Here are some numbered points:
[ -9  13 -18  12   4  -2   6  10 -25 -20 -12   0  -6   1  22  -6] 0
[  7  -5 -21 -20 -28 -32   4  -7 -23  15 -18  35 -33 -30  16  -3] 1
[  4  44   0  28  36  -1  33 -10  -9  35   5  33  25 -35 -34 -41] 2
[  3  22  31   1 -25  27 -46  10   2  -8  24 -33 -17  54  34  35] 3
[ 13   0  25  25 -33  15 -77 -36  41 -34   7 -98 -14  32   8  42] 4
[-25  -2   8  10  -5  23 -15  27 -21  21  22 -19  30  11 -21 -26] 5
[ -7   9  -3   4  20  -5 -27 -12   4  -2 -21   9 -11  -7 -14 -14] 6
[ 26 -26  78 -45 -47 -40 -81  59 -34 -63 -24 -19 -10  57 -20  -4] 7
[-32  16  17  43  41  33 -25  -1  32  30  -5  -6  -6  15 -32 -18] 8
[ 13 -20 -27  -9  -7 -41  16 -12  -7 -23  -9  16 -17 -50   1  18] 9
[ 8 14  4 20 -9 14 20 38 -1  9 18 -5 -4 71 -6  6] 10
[-19  -9 -18   1  27  20  26  20 -28  34  21  47   5  10 -14   2] 11
[-11 -15  34 -16  -3  14  -5  26  28 -51   3   8 -17 -32 -60 -14] 12
[ 12   6  -2  20  27  16  -2 -18   3  29  22 -16   7   1   0  10] 13
[  3  -8 -18   9  14  20  -4  -3  17 -17  -5 -17   4 -13  18 -19] 14
[-24 -54 -36  -8  10 -20  11   3   1  -9   5  15   9 -35 -17  26] 15
[  3  95 -32  32  36 -46  64 -54  24 -26 -13  -6  21 -37  70 -65] 16
[ 16 -17 -23   2  -4   5  35   8 -10  25  -1 -30 -16 -50 -21  51] 17
[-11 -40 -51  18  29   7  48  16  15 -48  -3 -13   4  14  16 -18] 18
[-14  21   6  41  72  26  -1 -14  -6  15  22 -33  28 -10  20  28] 19
[ 11   0 -21  17  17  -3   1 -23   8  36   6   6  -4 -15   9 -10] 20
[-36  -7  16   2 -34  20 -35  17  -8 -23  26   9  22  58  25  -6] 21
New points follow, each followed by the numbers of its three nearest points above by angle, nearest first.
[  0  -9  -1 -16  -4  -8   0   2  -6   9  -7  23 -16 -23  23  -9] 1 9 20
[ 17  42  37  21  52 -20 -41 -49  27   3  -8   4 -22 -57 -27 -24] 6 2 8
[  2   1  13   4  33 -11  16 -10   9  19 -20  23  -9  -7   5 -22] 2 20 6
[  2  35  27 -11  17 -20  -3  10 -11  16   2  17 -15 -11 -15 -12] 2 6 1
[ 16  10 -27  -3  -8 -42  22  -8  26 -15 -26  19 -29 -42 -12   7] 9 1 16
[ 15 -24  30 -28 -25 -11 -47   3   4  11   3 -47 -33   3  15  43] 4 3 7
[-35 -50  75 -11 -52  13 -26  -8 -31 -32 -66  34  16   6  -6 -14] 7 21 12
[-18  10  -2  -3 -14 -11 -25 -18   3   0  32   0   1  15  12 -11] 21 3 4
[  9 -15   7 -24  -1 -15 -24   5   6  -4  18  -9 -11   5 -11   2] 7 4 12
[ 32  14  -5  13   5  -7   6 -22   9   6 -26 -27  -9 -44   4 -20] 16 20 14
[-17  -3  19 -20   7 -20 -13  10 -25   6  26 -10   6  14 -15  22] 7 5 3
[  7   4  18 -21 -15   6 -23  13 -13  -2  -8   6 -20  11   4  -3] 7 3 21
[ 16  12  28 -15 -21 -26  -9   1   0   2   1  -3  -8  -7   8  16] 7 3 1
[ 42 124 -93  58  79 -53  66 -88  79 -52 -68 -15  41  16  51 -18] 16 14 20
[ 17 -11   1 -19 -16   5 -15  -4 -32  40  36   1  10  38  23  17] 3 21 10
[-10  18  -7  16  10  -2  21   9 -23  -4  -1  11  16 -17  -4 -27] 2 16 0
[ 12  52  -9  10  22 -11  21 -18  23 -20   1   4   3 -16   7 -26] 16 2 14
[ -8 -14   1  -8   3  -3  -7 -12 -20   4  -4   6 -16  -4  -1  17] 1 15 9
[ 33 -11  -3  -9 -20  -2 -17 -13  10  -7 -27 -58  -4 -12 -11  37] 4 17 7
[-17 -11 -20  11 -12  17   5 -16  19  12  -5 -12   6  12  22  10] 14 4 18
[-32 -14   9  36 -20   1 -24 -19  31  -5  13 -15  36  39  -4 -24] 21 5 4
[ 10 -17 -18   9   5  17  12  -2   7 -18 -18  -2   7 -21   6  10] 14 18 15
[  8  44  -8  -5  23 -34  29   6  -1 -11   0  49  26 -14  -7 -35] 2 16 11
[  4 -19  -1 -23 -17 -24 -35  35  18   5   1 -16 -17   8 -13  26] 7 4 3
